In the rows, zero is written as 128.
These are runs of 6 systems, one row a step. Runs of the same system follow the same rule from any start.
k_943, run 1 (8 x 18):
[[151 153 137 116 102 134 187 172 107 145 133 175  96  86 154 139  99  89]
 [ 84  97 139 107 134 152 101  99 167 151 129 117 210 157 118 148 154 146]
 [118 130 101 109 121  68 139 156  84  97 121 132  66 126 116 106 104 174]
 [141 182 131 160 130 195 154  87 147 108 122 111 168 106 101 128 126  93]
 [124 104 131 116 148  69  75 147 158 169 175 105  97 154 148 156 109 124]
 [142 123  98 126  92 177 140 145  59  92  92 166 151 114 159 149 135 126]
 [134  91 159 134 179 118  96  89 162 121 111  82 137 161  89  84 136 141]
 [152 154 127 120 115  93 174 189 112 131 141 160  79  90 139 116 114  77]]
k_863, run 2:
[[164 122 141  62 130 139 154 121  97 115  68 161 167 151 117  99 114 134]
 [148  93 139  90 154  83 127 143 118 102  84 131 139 153  96  61 151 126]
 [118  77 109  84 151  54  85 168 104 108 123 120 134 156 119 123 121 122]
 [115 103  82  89 127 121  84 129  70  84 104 123 171 158 127 159 109 150]
 [155  99 124 121 154 160  96  84  87  84  78 104 144 163 113 114 107 164]
 [175  96 146 124 184 119 108 121 106  93 104  92 111 137  96 100  77  94]
 [175 127 120  82 158 104  98 147 116 113 119 119 163 146 118 140  85  52]
 [191 165 104  66 120 116 113 122 103 114  88 149 163 174 135 124 121 121]]
k_863, run 3, 8 rows:
[[166 176 130 155 149 135 164 115 123  81 108 106 100 102  82  77 112  97]
 [172 108 148 121 152 102  87 156 168 166 149 123 135 150 154 130 148  58]
 [137 181 100  72  90 101 157 149 101 138 131 169 119 130 147 154  94 145]
 [140 101 128 139 102 170 135 132 103 113  79 162 158 135 153  98 204 146]
 [ 98  72 175 110 154  92 144 127 143 155 127 124  84 129 110  96 103 181]
 [ 73 110  95 137 137 106 129 170 109  80 144 110 161  94  91 139 128  79]
 [119 137 112 109 132 139  68  81 159 145 140 100 180 179 132 168 131 158]
 [165 177  98 163 123 138 130 102  91  78 112 108  68 124 117 111 106 159]]
k_689, run 4, 8 rows:
[[128 102 110  92 100 128 109 171 101 152 135 170 159 138 184 183 131 106]
 [150 163  77 129 120 115  75 112 128  89 113 109 161 173 122 117 184 139]
 [164 175 129 156 134 125 172 122 114  89 113 118  67  99  96  79 108 123]
 [159 104 183  78 137 142 167 134 130 175 111 166 126 128 143 128  80 116]
 [100  61 115  92 121  91  86 156 109 131 116 145 156 166 151 135 167 161]
 [104 143  88 160 126 150 128 113 105  54 106 103 164 115  84 108 157 127]
 [137 167 136 116 153 126 156 112 128 118 143 102 102 105  90 138  37 108]
 [140 110 132  98  99 143 124 139  99 169 130 167 108 142 191 176 100 162]]
k_689, run 5:
[[186 135 126  94 124  97  81 130 133 168 130 140 106 180 176 144 127 141]
 [163 113 120 157 111 135 126 144 104 101  88 148 111 135 150  76 209 137]
 [148 124 159 114 168 113 157 132 148 105 105 116 150 115  71  71 119  70]
 [ 84 122 128  68 113  81 176 172 110 140 139 163 128 107 118 139  89 135]
 [ 97 137 106  92 102 156 116  88 117 124 103 139 187 163 127 150 140 198]
 [117 113 116 169 154 132  98  91 108  85 123  76  85 134 102 114 106 178]
 [145 102 152 161 140 188 148 132  98 126 125 128 112  87 144 153  76  86]
 [156 107 116  97 139 105  68 154 129 152 145 127 156 161 165 175 115  78]]
k_950, run 6 (8 x 18):
[[ 82  71 120 156 100 148 135 144  82 117 117 147  98 109 157 133 151 191]
 [ 87 122 157 150 147 185 144  73 161 131 131  96 166 114  90 134 108 144]
 [109 162  88 164 125 118 114 156 135 111 179 104 126  95 126 172 116  68]
 [176 170 123 136  91 168 115 110 136 166 128 157 119 151 190 157 152 143]
 [130  78 141 137 161  90  63 116 156 151 143  91 100 173 137 123 140 161]
 [159 129 145 187 146 139 155 128 126  97 110 112  74  98 107  66 147 112]
 [106 146 168 102 121 104 186 152 185 183 156 154 130 103 118 115 129 101]
 [ 77 108  90 133  85 111 124 166 112 122 131 157 145 125 152 133 202 156]]
k_950, run 7:
[[178 104 168 155 153 139 118 118 162 137 101 121 126 144 130  69 185 106]
 [125 149 137 111 143  59 148 154 173 129 138 123 123 124  86  72 158  99]
 [108 157 112 108  82 100 184 160 110 123 115 178 106 111 131  99 165 167]
 [ 57 106 134  94 110 129 151 108 123 140 121 141 144 132 116 137 114 215]
 [ 67 110 101 162 130 162 131 116  92  81 136  99 137  95 102 156  95 149]
 [132 169 127 147 120 191 138 102 135 136 151 119 149 105 136 184  82  96]
 [152 119 109 141 126 131  61 142 135 154 161 118 134 151 182 187 133  93]
 [202 123 138 161 145 146  75 100 140 129 107 109 108 167 155 102 168 127]]
k_943, run 8, 8 rows:
[[133 145 166  79 127 107 171 153 174 183 149 159 145 118 128 128 114  81]
 [ 79 136 109  61  97 111 134 131 126 142 126 158 185 149 129 156 133 170]
 [114 164 105 107 130 122 139  84 104  86 105 108 122 140  83 115  88 193]
 [143 178 129 142 154 136 138 106 143 114 155  89 110 105  93 146  56  87]
 [129 120 103 119 135 122  73 152 125 136 161 113 161 138 154 195 103  70]
 [159  91  90 109 131 126  73 135  69  83  86 129 153 168 147 132 143 136]
 [201 127 152 127 164 129 133 114 120 100  79 119 115 142 104  63 126 101]
 [166 142 166  95 138 105 154 157 171 173 139 153 136 124 131 112 128  60]]
k_87, run 9:
[[152 138 111 107 149 145 103  96 123  83  86 106 201 163  90 107 142 111]
 [191 199 119  93 126 107 144 111 113 117 110 134  91 146 119 110  83 138]
 [121 123 146  84 104 150 170 148 112 169 134 176 133 110 160 170  80 126]
 [ 71  40 142  99 156 108 114 142 109 121 121 117 150 132 107 134 103 151]
 [121 142  88 147 137 135 131 127  85  43 103 104 147 110  81 108 122 110]
 [156 210  81  95 114 112 105 119 129 119 142 121 155 153 128 165 103 107]
 [165 105 128  86 104 136 112 136  85 154 105 167 114 161 187 154 114 165]
 [135  60 174 119 166 172 137 112 111 127 100 119 149 120 115 125  77 114]]
k_413, run 10, 8 rows:
[[122 145 106 146  98 129 146 170  95 137 162 150  78  89 168 173  99 114]
 [128  90 133 162 111 155  92 134 152 153 129 140 153 144 174 132 214 127]
 [160 132 123 116 141  48 115 155 132 119 124 123  71 149 118  76 147 134]
 [120 169 162 143 112 156 211 126 162 146 132 152 121  82 110 101 135 112]
 [ 87 102 150  85 126  99 114 129 169 194 165 134 141 150 144 168 109 155]
 [ 61 109  93 162 114 115 128 131 106  84 130 110 113 113 105 115 158 186]
 [142 139 147 161 174 132 106 101 182 124 148  71 136 130  89 112 121  79]
 [139 167 110 143 110 127 136 139 110 142 165 129  62 105 157 173  72 132]]
k_87, run 11, 8 rows:
[[114 100 141 107 111 126 189 151  79 108  89 169  99 103 122  92 117 169]
 [ 66 144 125 108 136 146 153 106 147 117 143 109 192 110  75 153  91 122]
 [107 142  70 118 112  76 103 139  87  89 133 116  93 142 123 138 119 182]
 [142 142 102 139 105 206 112 102  95 112 114 135 175 131 157 180 120 124]
 [162  97 136 113 169 100  69 115 127 138 135  92 100 167 133 144  74 131]
 [168 102 131 145 128 152 152 173  76 101 105 151 109  92 148 121 115  66]
 [126 118 138  74 156  89 112 148 164 142 139 120 190 147 102 131 120  63]
 [153 127 113  92 112  92 148 153  87  95  80 163 116 142 122  75 160 154]]
k_413, run 12, 8 rows:
[[197 163 110 151 138 144  83 126 139 118 131 111 147 147 147 141 145  57]
 [197 167 118 118  96 133 135 134 100 140 108 168  80 145 181 128 130 146]
 [147  81 176 111 121 154 160 133 126 155  82 174 138 135 150  86 167 148]
 [104  92 142  62 145  63 149 169 126 128 117 147 144 128  97  98 116 115]
 [ 70 174 100 107 107 126 167 131 140 105 138 131 190 103  82 136 134 116]
 [115 168 107 107 131 132  85  73 161 137 144  95 168 170 113 164 113 165]
 [133 133 117 158 136 162 117  80  90  92 107  98  89 133 118 127  91 192]
 [160  72 169 157 170 180 117 116 114 125 115 105 125 115 129 131  87  85]]

Which system made each run below?
run 13:
[[162 125  82 137 125 149  72 142  81  96 125 118 151 142 162 179 117  87]
 [212 140 146 110 154 151  88  91 134 139 103 117 137 174 145 128 107 110]]

k_950
run 14 (2 x 18):
[[ 97 180  99  86  85 134 170 120 118 113 106 163 175 129 110 127 145 168]
 [116 178 127 115 142 114 126  71 158 131 140  91 112 150  89 126  85 183]]

k_943
run 15, 2 rows:
[[115 159 107 153 117 148  89  74 162 127 131 101 154 165 125 131 179 180]
 [158 136 133 153 122 126 138 126 104 139 137 128  30 119 157 131  85 163]]

k_943
run 16:
[[119 103 154 171 148 104 106 109 171 153 150  95  67 139 129  99 152 170]
 [108 113 159 177 146 112 163 149 148 138 160 112  53  78 117 106 108 115]]

k_413
run 17:
[[155 161  96  78  98 112 157 170  79 109 110 175 139 119 143 139 110 101]
 [146  90 148  94 117 149 124 123 120 140  76 164 171 164 149 100 182 157]]

k_863
run 18, 2 rows:
[[ 60 109 117 147 138  69 117 142 154 124 168  95  95 117 100 119 137 162]
 [ 77 121  82 168 117 140  83 133 121 110 169  96 144 119 139 189 133 126]]

k_863
run 19 (2 x 18):
[[107 114  98 170 123 155 104  93  98  78 102 102 126 139 117 113 162 192]
 [127  71 155 171 174 138  93 110 129 124 142  77  85 126 123 131  87 131]]

k_863
run 20:
[[105  72 187 135 134 154 166 128 160 163 111 150 143 113 126  88 170 137]
 [ 67 119 139 121 107  83 178 163 151 147 147 153 104  99 114 100 160 159]]

k_943
run 21:
[[146 138 104 111 114 138 127 161  80 123 141 146 120 110 162 186  72  91]
 [170  81 143 112 132 174  85 113 113 151 102 142 163 165 176 158 130 124]]

k_950
run 22 (2 x 18):
[[ 66 159  95 149 127 143 133  96 129  86 143  88 155 109  76 144 109 153]
 [122 156 134 147 131 160 134  93 130 144 159 106  88 112 131 173  54 151]]

k_689
run 23:
[[113 160 112 196 128 125 131 138 147 119 179  97  73  87 124 142 122 101]
 [140 152 152 158  97 158 145 126 168 190 156 154  97 117 182 148 158 134]]

k_950
run 24:
[[146 124 169 138 120 184 129  82 171 177 115 139 153 151 155 124 166 156]
 [120  78 139  95 147  71 123 149  99 126 118 128  74 140 122 104  92 174]]

k_413
run 25:
[[148  64 178 105 134 125 145 163 121 179 122 165  96 122 170 127 109 120]
 [105  74 115 107 125 120  91 155 124 121 110 140 198 153 138 128 194 115]]

k_689
run 26 (2 x 18):
[[103  83 155 114 158 136 159 126  99 111 118 114 111 100  95 126  49 137]
 [ 89  93 113 137 136 159 114 151 109 111 146 117 182 101 127 182 106  70]]

k_413
run 27 (2 x 18):
[[166 166 152 112 156 152 147  69 137 111  95 103 133 145  84  93  84 146]
 [121  65 153 111 135 107 143 159  89 144 123 146  67 115 150 131  79 155]]

k_689
run 28:
[[122  89 100 178 155  98  81 155 109  77 134  87 103 122 114 109 154 107]
 [181 186 126 166 133 132 138 139 155 125 151 117 103 105 130 120 134  50]]

k_413
run 29, 2 rows:
[[ 99  84 124 122 158 155 127 123  92  74 105 101 176 114  83 127  94 111]
 [143 180  74 107 137  83 108 135 102  71 131 100 130 136  91 132  91 104]]

k_87
run 30, 2 rows:
[[103 193  79 148  84 125 128 115 124 124 154 130  99 127 143 157 141 181]
 [118 108 124 155 110 181  87  99 129 160 144 124 130 147 181 186 131 170]]

k_87
run 31:
[[147  83 133 128 146 117 104 121  81 114 105 117  64 147 142 116  91 184]
 [132 126 135 152 141 182 151 135 111 108 133 120 152  82 118 154  87  57]]

k_87
run 32, 2 rows:
[[172 147 109  67 134  75 116 160  99 124 126 141 116 148 135 139  77  98]
 [169  73 142  91 127 140 129 144  73 123  74 165 124 149 159 112 121 143]]

k_950
run 33, 2 rows:
[[159  98 140 122 108 134 101 143 146 167 114 162 145 160 182 122 204 129]
 [157 103 188 141 158 153 144  91 164 148  98 120 121 139 111  69 145 143]]

k_87
run 34 (2 x 18):
[[113  80 138  97 129  68 108 157 150 149 122 144 138 158 132  92 187 148]
 [109 142 118 132 123 121 164 114 113  76  90 127 125 122  80  66 158 172]]

k_950
run 35 (2 x 18):
[[ 64 123  73 133 104  91 123 161  98  81 136 126 133 114 111 131 160 155]
 [150 189  98 185 123 152 114  85 137  89 124  93 109 133 110 108 158 146]]

k_943
run 36, 2 rows:
[[ 97  42 145 148 134 169 118 152 114 125 115 136 174 110 142 138 163 103]
 [144 134 122 139 172  91  96 111 153  88 119  76 137 150  73  81 142 106]]

k_87
run 37:
[[158  81 137 112 125 149 127 161 106 117  86 162 178 134 149 106 179  83]
 [145 114 152  94 138  82 137 133 155 137  98 142 128 156 109  59 177 146]]

k_943
run 38, 2 rows:
[[ 88  97 162 120 140 118 129  90 162 153 123 114 117 151 107 102 138 210]
 [ 98 154 124 190 115 167 173 112 116  97 134 114  85  78 109 116 121 153]]

k_87
run 39 (2 x 18):
[[123 134 130 121 159 109 110 133 137 136 171  91 118 116 112 171  47  83]
 [109 134  90 178  90 179 114 133  95 115 144 133 124 108 172 180 145 139]]

k_413
